128 stands for zero in the data rows.
Some points, one per row:
tensor([122, 127, 141, 157, 150, 108, 105, 103, 150, 156, 117, 146, 165, 174, 140, 137, 105, 118, 129, 123, 132, 132, 115, 140, 177, 142, 154])
tensor([114, 128,  79,  99, 130, 128, 129, 152, 156, 157, 137, 107, 114,  88, 107, 156, 102, 152, 121, 125, 113, 100, 122, 150,  70, 133, 149])
tensor([133, 151, 127, 138, 104, 144, 125, 155, 111, 121, 131, 101,  99, 138, 116, 106, 175, 130, 146, 166, 157, 148, 157, 120, 124, 152, 124])
tensor([110, 130, 149, 129, 108, 147, 119,  86, 140, 153, 102, 119, 105, 114, 106, 139, 156, 109, 137, 115, 139, 112, 141, 167, 185, 125, 148])
tensor([ 85, 127, 155, 122, 128, 132,  87, 135, 140, 102, 119, 162, 176, 143, 149, 139,  81, 117, 126,  88, 130, 142, 137, 147, 141, 117,  86])
tensor([131, 141, 143, 119, 112, 133, 164, 171, 133, 124,  94,  91,  54, 148, 120, 122, 153, 172, 109, 162, 182, 154, 153, 144, 168, 117, 132])
tensor([128, 114, 113, 112, 139,  74, 183, 184, 119, 137, 127,  82,  72, 113, 157, 115, 161, 159, 105, 167, 120, 160, 159, 101, 100, 141, 161])
tensor([149, 169, 131, 139, 127,  98, 137, 109, 149, 144,  83, 120, 148, 112, 115, 102,  88, 134, 122, 156, 113, 107, 118, 139, 100, 123, 120])
tensor([137, 137, 113, 134, 111, 147, 119, 123, 129, 114, 125, 114, 106, 140, 130, 115, 160, 134, 151, 140, 127, 133, 101, 125, 144, 120, 134])
tensor([141, 131,  86, 126, 130, 154, 121, 122, 146, 122, 125, 135, 133, 149, 114, 139, 133, 143, 158, 133, 118, 113, 105, 106, 123, 137, 114])
tensor([143, 107,  93, 140, 152, 125, 120, 110, 124, 149, 140, 124, 132, 124, 143, 136, 139, 135, 159, 127, 126, 109, 102, 126, 109, 156, 111])
tensor([128, 135, 114, 133, 113, 152,  94, 124, 116, 129, 135, 145, 123, 113, 111, 105, 131, 110, 156, 135, 129, 132, 119, 130, 144, 123, 138])
tensor([123, 144, 108, 149, 131,  85, 123, 144, 125, 105, 131, 113, 125, 152, 149, 110, 168, 135, 132, 124, 128, 161, 117, 114, 133, 123, 137])
tensor([ 99, 129, 115, 111, 108,  92, 149, 165, 109, 119, 119,  96,  89, 109, 120, 113, 145, 122, 129, 144, 127, 151, 115,  92, 125, 119, 151])
tensor([162, 131, 143, 141, 109, 167, 102, 105, 126, 105, 138, 151, 116, 163, 107, 156, 106,  96, 138, 123,  84, 107, 112, 123, 145, 136, 136])
tensor([126, 114, 143, 150, 145,  86, 126, 147, 131, 120, 100,  99, 128, 146, 138, 116, 112, 138, 149, 124, 111, 125,  84, 124, 120, 135, 138])
Then 13 other points, each followed by its number:
tensor([110,  72, 129,  89, 144, 121, 159, 165, 144, 146, 123, 150,  93, 113, 109, 117, 101, 115, 125, 122,  80, 105,  97, 108, 102, 175, 144]) 0
tensor([118, 130,  94, 123, 137, 172, 119, 115, 135, 145, 126, 161, 139, 101,  86, 127, 109, 121, 146, 121, 119,  99, 127, 126, 137, 135, 114]) 1
tensor([108, 145, 128, 116, 140, 156,  89, 100, 144, 131, 132, 148, 147, 105, 154, 130, 123, 105, 138, 106, 152, 111, 111, 142, 127, 157, 147]) 2
tensor([137, 158, 144, 129, 125, 146, 153,  82, 146, 136,  85, 112, 131, 131, 107, 134, 102, 187, 106,  62, 114, 139, 138, 149, 151, 120, 109]) 3
tensor([176, 130,  85, 132, 159, 138, 116, 109, 141, 158, 134, 127, 129, 146, 131, 146, 126, 139, 148, 150, 102, 101, 107, 129, 110, 141, 104]) 4
tensor([133, 143, 180, 125, 113,  97,  87, 144, 114, 156, 125, 181, 126, 136, 145, 156, 114,  98, 115, 156, 122, 109,  83, 100, 125, 144, 131]) 5
tensor([100, 145, 116, 145, 120,  85, 140, 112, 127, 131, 138, 140, 120, 160, 147, 109, 148, 128, 137, 125, 125, 178, 126, 113, 155, 116, 127]) 6
tensor([136, 126, 133, 104, 100, 131, 141,  78, 128, 117, 111, 117, 140, 122, 131, 102, 100,  98, 106, 131, 130,  93, 130, 120, 135, 177, 150]) 7
tensor([175, 162, 130, 120,  94, 155,  98,  87, 111, 138, 159, 173, 149, 131, 152, 148, 106, 113,  84, 128, 158, 124, 147, 142, 169, 119, 117]) 8
tensor([132, 119, 159, 137, 151, 131, 129, 178, 106,  94, 138,  77, 170, 160, 104, 130, 109, 147, 118, 107, 104, 106, 144, 115,  92,  97, 101]) 9
tensor([117, 128, 135, 126,  97, 157, 107, 152, 104, 107, 128, 171, 119, 116,  95, 115, 140, 100, 157, 101, 146, 133, 139, 112, 130, 131, 132]) 10
tensor([132, 100, 127, 119, 136, 101, 161, 122, 140, 125, 134, 108,  82, 132, 116, 106, 130, 125, 113, 127,  92, 106,  90, 103, 100, 156, 165]) 11
tensor([115, 145, 128, 152, 103, 137, 114, 133, 111, 121, 123, 128, 140, 132, 122, 106, 141, 112, 130, 135, 130, 132, 106, 113, 139, 117, 137]) 12
Which three of these numbered points are nearest to each point below, looking only along the 3 directions in which the first points spread most? Their numbers follow each, nearest first.
tensor([ 97, 130, 132, 145, 135, 114, 173, 132, 143, 130, 156, 149, 146, 116, 182, 131,  79, 117, 139,  73, 114, 122, 164,  76, 128,  82, 125]) > 9 5 3
tensor([ 89, 137, 151, 135,  97, 102, 148, 116, 145, 114, 125,  94, 136, 121,  72, 115, 123, 130, 115, 118, 131, 142, 129, 111,  99, 122, 143]) > 9 12 11
tensor([ 78, 103, 175, 113, 142, 121, 118, 138, 158, 116, 115, 156, 155, 125, 191, 143, 129, 145, 100, 113, 193, 188, 232, 157, 153, 138,  95]) > 6 3 12
tensor([114, 110, 102, 109, 126, 122, 171, 142, 154, 119, 192, 109, 143,  80, 125, 108, 112, 139, 105, 140, 150, 119, 127, 138, 115, 133, 104]) > 11 0 9
tensor([137, 117, 124, 128, 123, 112, 133, 135, 129, 128, 123, 111,  98, 126, 120,  99, 140, 125, 134, 149,  99,  98,  97,  96, 116, 145, 156]) > 11 0 7
tensor([112, 141, 104, 128, 133, 101, 138, 167, 148, 127, 108, 117,  91, 141, 136, 118, 162, 174, 144, 164, 141, 171, 130, 148, 136, 103, 108]) > 6 11 12
tensor([130, 168, 108, 127, 100, 171, 109, 115, 147, 125, 135, 147, 166, 129, 146, 137, 149, 132, 113, 155, 139, 154, 141, 130, 164, 128, 110]) > 10 12 8
